In the data rows, 128 means zero.
Here is a table of points, one per row:
[ 71 109 164 134 192  97 125 134  95 107 188  90 169 106 104 136 111 140  89 116 135 115 103 140 190 168  85  70 109  47 112 146 170 193 162 129 130 208 145 108  40 118 182 202 125 119 130  47 147 120 136 154 125 114 136 128  74 149 122 151 167 104 137 237]
[110  91 121  87  81 116 126 149  54 108 108 151 119 206 162 130 136  93 186 130  71 146 142  95 199 140 127 142 109  92  95 102 133  53  81 126 136 135 119 163  85  87 183 120 139 116 153 198 143 138 116 154 163 247 147 126  73 136 141 151 118 113 140 132]
[187 110 114 105 158 149  99 154 196 131  74 149 104 157  87 162  77 148 157 123 216   0  89 145 141 105 186 115  92 107 103  83 152  95 105 212 175 140 196  56 155 104 124 168  77  76 130 142 122 124 124 140 115 151  45 139 156 152 202 159 164 237 114  53]
[ 99 124 183 135  73 172 105 123 131 119 159 140  81 157 140 154 143 106 141 125 155 108 147 182 125  87 109 100 158 160 161 121 114 187 121  54  45 111 142 142 143 131 128 131  92 111 104 125 108 128 125 133  90 100 118 149 141 141 129 112 139 145 117 115]
[107  97 119 150 149  40 130 181 160  75 141 108 203 120 181 200 177 118 123 173 113 164 160  58 224 152 128 101  99  79 166 102 120  99 161 141 133 168 128 145  84 136 156 162 167 167 111 119 174 138 115 106 123  95 136  85 146 163 238 113 129 126 127 122]
[205  99 110 135 152 190 133 113 169 116 111 135 112 112 174 152 133 117 124 100 137 169 165 107 111 111 152 112 109 112  86 129 136 137 128 174 137 105  65 138 136 126 118 135 182 141 187  89 162 102 116  94 155 134 165  80 122 132  67 150 173 150 157 186]
[ 79 122 180 141  81 169  82 118 108  75 121 133  80 127 172 113 118 153 136 140 120  99 130 167 146 108  92  92 172 145 173  98 140 170 118 113  55 129 122 129 151 161 112 141 149 124 137  80 122 113 102 123 127 123 157 157 180 139 137 101 116 147 136  64]
[163 100 105 161 162 151 159 122 176 199 127 126 173 121 171 138 125 144 137  88 123  75 159 126  89 120  91 139 119 124  98 159 126 100  69 144 150  87  74 142 135 106 119 139  93 128 136  68 187 120  87  90 169 148 135 151 133  84  83 150 153  91 107 163]
[196 153 102  63 167  72 108  76 166 140  15  55 113 164  97 144 178 176 156 127 124  96  80 107 129 117 111 116 113 112 140 181 184 128 227 132 185 121 127 127 113 151 149 100  19 111 115 101  76  93 178 190  86 110  98 128 106 152 120  93 123 104 127  73]
[ 97 155 161 166  93  99  73 136 150 227  77 112  93 142  69 127 132 128 163 114 163 129 125 120  59 128 184 107 166 122 151 175 170 139 127 171 130 109 142  88 105 176 138 142 213 122 112 175 126 114 138 149 111 138 128  93  81 106 146 121 134 166 145 113]
[168 122 150  80  92 139 161 156 144 104  90 172 191 171 147 146  74  79 167 134  71 182 121 100 162 142 167 147  86 178  87 104 106 117 158  95 176 130 110 116  91 115 141  45 166 109 202  88 144 139 115 105 117 142 189 140 100 158 107 127 177  99 147 114]
[ 96 103  73 167 155 121 138 131 110 137 176 122 149 100  80 130 122 174 126  87 136 145 124 162 100 142 130 166 142 131 102 161 109  79 161  81 116 121  87 144 144  94 123 125 139 131 115 109 171 111  79 129 153 133  85 167 172 105  92 134 140 102 109  55]
[119 125 155 113 158 170 115  95  79  82 142 146 123 122 155  26 139 172  89 170  90  62 142 188 113 146  92 130 116 169 117 100  86 103 118 131 129 129  88 142 153 126 124 122  98 181 102 128 123 161 185 120 140 104 172  94 173 106 129 128 137 130 140 133]
[ 89 115  95 143 145  80 176  99  70  94 179  98 150  84  82  57 101  97 100 127  99 144 100 182 117 100 158 155 162 112 116 183 142 129 165 143 151 103 148 139 143 117  98 105 188 177 123 115 129  66 101 113 136 159  71 156 157 135 120 126 113 136 117 174]
[161 104 122 146 104 168 151 123 134 114  53 158 152  50 184 167 100 102 116  90 131 182 166  90 153 146 208 130  90 148  88 137  58 125 128 147 130 145 108 181 102 136 145 112 156 106 175 110 102 146 172 105 175 127 148 127 119 185  81 118 135  95 133 138]
[139 135 146 153 126  74 143 169 118 119 124  71 104 184 143 166  71 151 132 167 106 121 165  94 135 117  96 144  83 120  97  67 127  97 153 147 115 148 135 135  83 104 203 123 188 111 135 167 134 133  47 132 114 149 161 115  41 136 111 132  62 104  88 147]
[115 140 145  90 155 165 114 132  67 133 153 143 117 103 171  68 138 174  62 186  89  76 118 193 117 130  83 123 116 145 138 112 100 111 109 150 121  87  91  91 151 144 111  97 121 141 136 147 141 157 180  95 135  97 160 113 136 119 119 120 151 118 156 111]
[114 195 182 155  86 138 124 139 155 129 213 126 106 155 134 160 133  85 166 160 159 174 120 164 128 127 162  86 166 167 136 132 132 129  83 129  87 119 192 139 168 114 136 134  55 127  93 133  52 110 137 118  88 106 140 110 155 127 125  87 122 124 104 130]
[126 174 129 118  88  97  75 101 108 152 140 172 101 126 101 179  92  85 112 127 114 165  99 139  82 112 139 100 148 121 160 120 140 154  45  88  72  97 155 150 145 149  98 128  87 124  81 154  95 176 135 133  99  84 126 119 126 106 111 100  96 164 124 148]
[124 147 181 129 100 159 110 130  67  93 146 152  87 130 175  92 143 156 116 140 133  56 160 141 135 141  50 103 142 174 154 114 122 138 143 131  67 139 120 141 142 154  65 104 141 156 136 123 134 143 131 121 128 117 161 158 148 154  96 110 136 139 109 101]
[109 147  40 168 143 124 153 181  70 116 165 121 163 115  65  42 135 140  64  48 122 190 162 152 114 157 185 142 167 107 148 141 135 149 152 163 129 125 112 150 159 118 109  63  82 158  73 143 151 160  62 106 139 109  67 158 132 115 116 175 127  95 142 110]
[104  97 104 138 153 110 171 126  97 169 156 129 159  94 118  96 103 169 111 105 125 152 126 146 110 104 103 154 147 101 100 175 140  83 128  44 147 123 139 130 130 118 108 121 101 177 142 104 158  79 107 101 161 150 106 136 171  91 107 142 137 132 134  77]
[142 123  92 123 116 220 166 101 158 171 106 153 155  91 153 174 143 121 157  85 134 148 167  90 154 127 112 181 132 127  88 136  74 102  89 209 187 110  84 161  90 167 127 157 133 118 174  71 124 126  88  85 147  77 156 138 144 109  87 146 151 101 120 166]
[115 120 139 124 127  92  92 124 133 202 131 117 112 138 116 157 122  92 142  85 158 164 118 129 116 127 138 130 117 166 178 139 133 176 107 135 144 129 160  72 154 129 100 109 159  99 109 187  70 107 133 159 154 112 118 129 149  52 147 153  90 160 142 197]
[195 222  98  90 104 141  87 139 177  87 127 108 119  83 133  72 155 154 162 171 113 161  96  50  67 134  67 105  94 152 120 161 178  56 185  72 172 136 111 137 121 154 129 146  66  78 183 140 143 127 154 153  85 162  30 160  91 186 179 123  78 144 124 114]
[162 109 107  98 163 116 118 133 136 152 139 155 128 169 106 114 140  65 100 128 172 158  75  96 125 139 161 191 150 167 170 144 131 172 125 122 137 112 193 100 180 109 121 147 197 133  63 170  87 134 167 171 174 103  95 133 145 105 134 129  89 132 136 159]
[ 75  86 114 181 109  71 196 128 201  93 167 106 155 148 102 130 133 129 129 173 148 125 135 120 141  94 109 148  85  41 102 118 152 158 138 115 145 143 131 150  85  98 195 167 132 128 192 219 150 190 153 187  85 110 170  98  93 163 153 106  95 100 141 155]
[151 124 145 109 145 111 161  89 159 147  36 134 102  89  40 176 180 118 131 116 122 138  91  58  96 160 157 148 195 128 154  71 122 137 141 140 109 172 155  67 161  92  71 130 155  90  75 139  92  85 184 102  98 161 139 108 108  95 199 131 136 115 142 178]
[ 90 164 134 106 134 159 119 111 123 120 151 130  96 145 150 107 157 127 117 175 132 119 127 172 135 129 130 136 131 156 172  99  82 197  85  73  99 132 132 129 166 179  99 137  89 152  91 122 142 175 145 144 122 150 155 118 142 113 115 123 126 138  97  51]
There is one direction along which these points spread out most. Take the direction at right angles to it along which they spread out most. Then take the direction at right angles to both along which they spread out most. Go by this last direction. How many in every 100 of the points above lie lower along it than each point below? Answers are rounded to whole numbers. More than half of the points above lie lower than the first one.
[119 125 155 113 158 170 115  95  79  82 142 146 123 122 155  26 139 172  89 170  90  62 142 188 113 146  92 130 116 169 117 100  86 103 118 131 129 129  88 142 153 126 124 122  98 181 102 128 123 161 185 120 140 104 172  94 173 106 129 128 137 130 140 133] -> 66
[115 120 139 124 127  92  92 124 133 202 131 117 112 138 116 157 122  92 142  85 158 164 118 129 116 127 138 130 117 166 178 139 133 176 107 135 144 129 160  72 154 129 100 109 159  99 109 187  70 107 133 159 154 112 118 129 149  52 147 153  90 160 142 197] -> 28
[142 123  92 123 116 220 166 101 158 171 106 153 155  91 153 174 143 121 157  85 134 148 167  90 154 127 112 181 132 127  88 136  74 102  89 209 187 110  84 161  90 167 127 157 133 118 174  71 124 126  88  85 147  77 156 138 144 109  87 146 151 101 120 166] -> 21
[151 124 145 109 145 111 161  89 159 147  36 134 102  89  40 176 180 118 131 116 122 138  91  58  96 160 157 148 195 128 154  71 122 137 141 140 109 172 155  67 161  92  71 130 155  90  75 139  92  85 184 102  98 161 139 108 108  95 199 131 136 115 142 178] -> 24
[ 75  86 114 181 109  71 196 128 201  93 167 106 155 148 102 130 133 129 129 173 148 125 135 120 141  94 109 148  85  41 102 118 152 158 138 115 145 143 131 150  85  98 195 167 132 128 192 219 150 190 153 187  85 110 170  98  93 163 153 106  95 100 141 155] -> 97
[109 147  40 168 143 124 153 181  70 116 165 121 163 115  65  42 135 140  64  48 122 190 162 152 114 157 185 142 167 107 148 141 135 149 152 163 129 125 112 150 159 118 109  63  82 158  73 143 151 160  62 106 139 109  67 158 132 115 116 175 127  95 142 110] -> 0
[139 135 146 153 126  74 143 169 118 119 124  71 104 184 143 166  71 151 132 167 106 121 165  94 135 117  96 144  83 120  97  67 127  97 153 147 115 148 135 135  83 104 203 123 188 111 135 167 134 133  47 132 114 149 161 115  41 136 111 132  62 104  88 147] -> 90
[ 97 155 161 166  93  99  73 136 150 227  77 112  93 142  69 127 132 128 163 114 163 129 125 120  59 128 184 107 166 122 151 175 170 139 127 171 130 109 142  88 105 176 138 142 213 122 112 175 126 114 138 149 111 138 128  93  81 106 146 121 134 166 145 113] -> 34
[205  99 110 135 152 190 133 113 169 116 111 135 112 112 174 152 133 117 124 100 137 169 165 107 111 111 152 112 109 112  86 129 136 137 128 174 137 105  65 138 136 126 118 135 182 141 187  89 162 102 116  94 155 134 165  80 122 132  67 150 173 150 157 186] -> 31
[ 96 103  73 167 155 121 138 131 110 137 176 122 149 100  80 130 122 174 126  87 136 145 124 162 100 142 130 166 142 131 102 161 109  79 161  81 116 121  87 144 144  94 123 125 139 131 115 109 171 111  79 129 153 133  85 167 172 105  92 134 140 102 109  55] -> 7
[114 195 182 155  86 138 124 139 155 129 213 126 106 155 134 160 133  85 166 160 159 174 120 164 128 127 162  86 166 167 136 132 132 129  83 129  87 119 192 139 168 114 136 134  55 127  93 133  52 110 137 118  88 106 140 110 155 127 125  87 122 124 104 130] -> 62
